The rows of Y fall into a few groups, and each row is roughly a mix of its group's hidden directions.
Y:
[[-28  -9  -1  -3  12  -1 -10  -9  28  -8  -1 -20]
 [ -8  -8  -7  -9  -1 -23 -15  -3  12  12 -15 -31]
 [ -5  24 -17 -19   3  14  17  -8   3  21  -8  12]
 [ 11  -8  33 -12  -4   4 -11 -12   7  17   9  18]
 [ -4 -17  -3   1   1   4   4  -7  38 -16 -18  -7]
 [ -7   2  18  10   2   6 -35  16   1  -4  19   9]
 [ 22 -15 -11 -11 -11 -22 -12 -13  22   1   4 -10]
 [ -3   7  18  29  15   3 -11 -10  -7   1  22  15]
 [ 15 -19  -8  22  13  -2  12  15 -24  -9  14   2]
 [-15 -19 -14  -4  -1  22   7  17   2  23  -8  16]
 [ -9  -6 -16 -34 -17   7   3  19   7  13  -2  -3]
 [  8   6   5  15   8   8  -6 -18  13 -31  23   2]
 [ 21  -9 -14 -13   0  -5   3 -28   7  19  17  -7]
 [  7   6   0 -10  -7  29 -10  -3  26  13 -18   9]
 [  9   3   0  25  -7  -7   5  10 -33 -12  16  -5]
 [  6  12 -12  11   4   2 -15 -11 -18  24 -12 -25]
 [ -7  -1   4   4   0   0   6 -14  41 -15 -10 -13]
 [  5  -9   6  27  13   8  13  12  -7 -30  -7   9]
 [-12 -11  20   1   2   6 -17 -17   2 -19  26  10]
 [  3   4   1  -6  -6  21  -5 -17  33   8 -22   2]
 [ -4   6  14  18  -6  -4  18   3  -9 -25   6 -28]
 [  7  -4  20   4   1  28  10 -10  -4  20 -12  20]
 [-15   6 -28  11   2  -6   9   9   0 -20 -13 -22]
 [ 16  -3  -1  15  19  13  33  -9   5  11   6   9]
 [ -6   1   1 -11 -11 -20 -26   0  12 -22 -10 -19]
 [  9   3  12   2  -4   7  31   9 -18  19  -7  20]
 [  1  10   0   6  -2  20  16  11  -6  17 -23  27]
 [  1 -14  20  -6   3 -13 -26  -6  27  12  -7   2]
 [ -7   8   6  -7  14  13  14   3   1 -30  27   6]
 [-12   5  10  -7   2  19   0 -11  20  15 -30  13]
 [-17   5  -8  -8  13  15  30   3  15   5  -6  20]
 [ 22  -9   4   0 -12   2 -13  -5  -8  32   4  21]
 [ 10 -18   5  -2 -15 -18 -24 -19  14  12  -6 -12]
 [ 13  -6   8   4  -5  -9  -7  13 -28   2  20 -26]
 [ 38 -24  -1  -1   3  11  12  -8  -1  -5  -6   5]
 [  6  24  15  23   8 -11  -4   8 -17 -11 -16 -12]
 [  3  -7  14   2  -8   2 -43   2 -12   1  10   8]
 [ -4 -14   8  13  17   2  -1  13 -22 -17  27   9]
 [-28  -5   4   6   9 -26   3   9  10 -15  12 -16]
 [ -6   1   2   4   7  -5  -1  25  11 -21  27 -21]
 [ 10   3  -9  -1  -5  11   6   3   5  28 -27  23]
 [-15  22  -4   3  15  20  26  13  -7 -14  -5  -3]
 [ 14   1 -27  -3  -7  -1   5   2  15  18 -29   9]
 [ -3  -4 -29  -8  10  -4 -10  14   9 -25  17 -11]
 [ -8  16 -11 -13   5   8  34   3  11  14  -9  14]
 [  6   7  -7  -4  -3  17  12   0  13  23 -30  16]
 [ 12  13   4  10   6  15  20  -7 -24  18  15  14]
 [-16  -1  -7   2  -3  -3   5  -8  29 -17 -29 -12]
 [ 19 -15  21  10 -20  -2 -11 -11   2   9 -24  -4]
 [ 26 -17   9 -12  -9   4   1  17  -1 -24 -17   0]
 [-10 -10  -4 -13  -4   2   2  19  -3  36 -20   3]
 [-16  -5  15 -17   7  18   5  -7  23 -17  15  15]
 [ -2  -8   1   3  10   6 -35  -6 -19  -7  22 -12]
 [ -5  18  13   4  -3 -20 -28 -16 -13   1  18  -6]
 [ 24  -4   7  -6  -4  -6 -14 -13   6 -27  24  -5]
 [ -3   5   6  20  10  23   8  -6 -14  18  12  24]
 [-12  -2  11  -3  10 -10  -8  -4  -3 -26  27 -21]
 [ 20  10   2   5   0  -8  -1 -21  -5 -29  22 -10]
 [ 12   4  20  11  -2  21 -15 -32   2   0  -4   9]
 [-16   7 -20   4   7 -10  11   7  11 -27 -18 -17]
 [ -3   2 -15 -13 -11   0 -13 -11  25  10 -30   2]
 [ 15  -3  29   8 -13   8  -3 -11 -20  23  -9  -2]
 [-15 -13   8  -3  -7 -19 -33  18 -10  -1  -9  -3]
 [ -4   9  -3   7   0  33  10  -8 -12  18  11  23]
 [ 13 -12  -8   4 -11 -14 -15  10 -16  28  -7  18]
 [  4  -5  -2  -7  -3 -14  23  26  -7 -16  24 -10]
 [ -5  10  17   7   8  17  -9 -32  18  -6   8 -11]
 [ 29   0   3   3   3   0  11 -18 -13 -16  27   3]
 [-14  -1  -5   0   5   6   6 -12  36 -10 -18  15]
 [  7  -4  27  10 -13   7  16  -4  15  12 -24  11]
 [  6  23 -11 -12 -20  -9   5  -2  13  17 -25   8]
 [ 28  -2  -6   7   0   9  10 -11 -16 -27  18   1]
 [ 13   7 -15  23  -7 -13   3  12 -30   3  -6 -12]
 [ 14   5  -8  -6 -19 -12 -33  -4   4   2  -7 -22]
 [  0 -20  19  -7 -14  -4   2   6  13  -2   4  35]
 [ 10  15  -8   4   2  -6  25 -27 -11   7 -21  -8]
 [-16   1   4   3  16   6 -30 -11 -12  -7  25  -9]
 [ -8   1   0  11  -5   1  -8 -12  14   0 -40  17]
 [ -7 -19 -28  -7   9  -9   1  27  -3 -16   1   9]
 [  1  -1   1 -19 -14  -8 -21  28   3 -13  15 -14]
 [ -9  23   6  10  13  27   8  -3 -20  13  -6 -12]
 [-12   0   1  -2   3  12   7 -15  30   2 -24  20]
 [-11  11  12 -21  -8   0 -12 -13  32  12  -8   0]
 [-10 -20  14  12  21  11  -4   7 -10 -16  26  -6]
 [  3  -1  -3 -10   7 -10 -23 -25  27  -2 -18  -4]
 [ 10 -17   1  -6 -12 -24 -21 -15  17   7  -1 -18]
 [  3  11   8   9  -9   2  -3   0  37 -15 -12  19]
 [ 22  -7   2   1 -22  -6  13   7  21   1 -27  -5]
 [ -2   5   9   7  -9  14  18  -7  22  -7 -30  12]
 [  0  -3  13  20  13   9   5 -20  14 -27   7  17]
 [ 11  -4   1 -14 -11   3  14   8  -8  -4 -41  -2]
 [ 11   1   5 -30 -17  -8  -5   3  14  -7 -25 -13]
 [ -8   5   2  -3  -5 -25 -24   5   8 -21 -12 -22]
 [  5   1  -8  -1   6 -10   9   6   2 -39  24   0]
 [  8  17  15  -4  -9 -13 -24 -19 -14  -5  21  -4]
 [ -4 -16 -15 -23 -10  14  14  20   5  16 -14   3]
 [  7  19  15  22   8 -12 -18 -19 -11 -11  13  -6]
 [  0  -3  16   2   0   5  -6  -2  26 -38   1   6]
 [ 13   0   5   5 -21 -12  -6   5  32 -11 -20  -6]
 [-15   9   8   1  11  11 -25 -24   8  -2  16 -17]
 [  7  -6 -11   3 -10 -15 -15  -2  -2  30 -24 -14]
 [ 14 -15 -11  -9   3 -19  17   7   2  12 -24 -19]
 [ -7  15   8  -8  11  16   4 -17  12   7  -5 -35]
 [-10  23   2  13  13  25   9   0 -23  10  -7 -11]
 [-10 -13 -14   4  14 -14  16  21  -4 -25  13   9]
 [  1  -8   2  -9   2 -17  -7  -4   3 -16  29 -30]
 [ -3 -14  29  -5  -3  -6 -25 -18   3   5  19  -5]
 [-14  -7  -5   5  22   4  24  12  -4 -18  17  18]
 [  0 -12   2   3   0  13  17  12  -4  -2 -40  10]
 [-14  22  -2  12  12 -18   5 -27  14   1  10 -12]
 [ 13  -8 -12  -4 -15  -9  16  21  15  -2 -26  13]
 [ 16   2  -3 -20 -12  -3  18   1  -3  -4 -35 -10]
 [ 13 -16  32 -13 -11  -6  -6  -4   6  18  15   7]
 [ 26   6 -13   0   9  -8  23 -20   4   6  12 -18]
 [  7 -17  -2 -19 -11 -11   1   0  33   6 -13  15]
 [-26   2  10   6  22  11   4 -19  18 -11  13  -5]
 [ -4 -22  10  11  16   6  -1  14  -5 -21  26 -13]
 [  2   8  -4 -13  -8  -9 -20 -16  -7  22  29  -6]
 [-15  10  -7 -13  -4  16  17  18  28 -13   8  -2]
 [  8  -9 -13  -6  -3 -12   6   0 -39  16  -8   9]
 [-18  -8 -13 -11   9 -28  -5  16  11 -22  -5  -4]]

One row of each group comes first, with its name. Which group is each row after those in?
[  0   9  -5   9  -4  21  13   7  -5  21 -26  21] => (116)
[ -4 -10  13  18   2  19  -2   1 -21  -9   5  31] => (88)
[ -7  23 -22 -21  -7  -7   2  -9  14  17 -13 -13] => (2)

[ 14  12  17  29  14   0 -20  -9  -9  -8  13   2] => (88)
[ -2  12 -27 -18  -6 -20  -6   1 -14  12   1 -21] => (2)
[ -9  21  -1   7  16  22  16  14 -21  -6   2  14] => (116)
[  8   7 -11  11   2  -3 -19  -4 -23  31 -15  -5] => (116)
[-21   7 -17  12   7  -5   7   7  -4 -24  -7 -27] => (116)
[-34  10  -4  -6  21  -3   2  -6  11  -5  18 -15] => (2)
[ 14 -29  -4  -3   3   8  19  16   9  -3 -24   5] => (88)
[  3   5  -5  -8 -11   2   1 -22   3  22 -31  16] => (2)
[ 13  -8   0  -7  -1  -2 -20 -10   7   1  40  -2] => (88)
[-21   8  10  22  12   6 -12 -17  12  14 -16  11] => (88)
[ 22  14  -1 -10  -6  11  18 -13 -22  18  13   5] => (88)
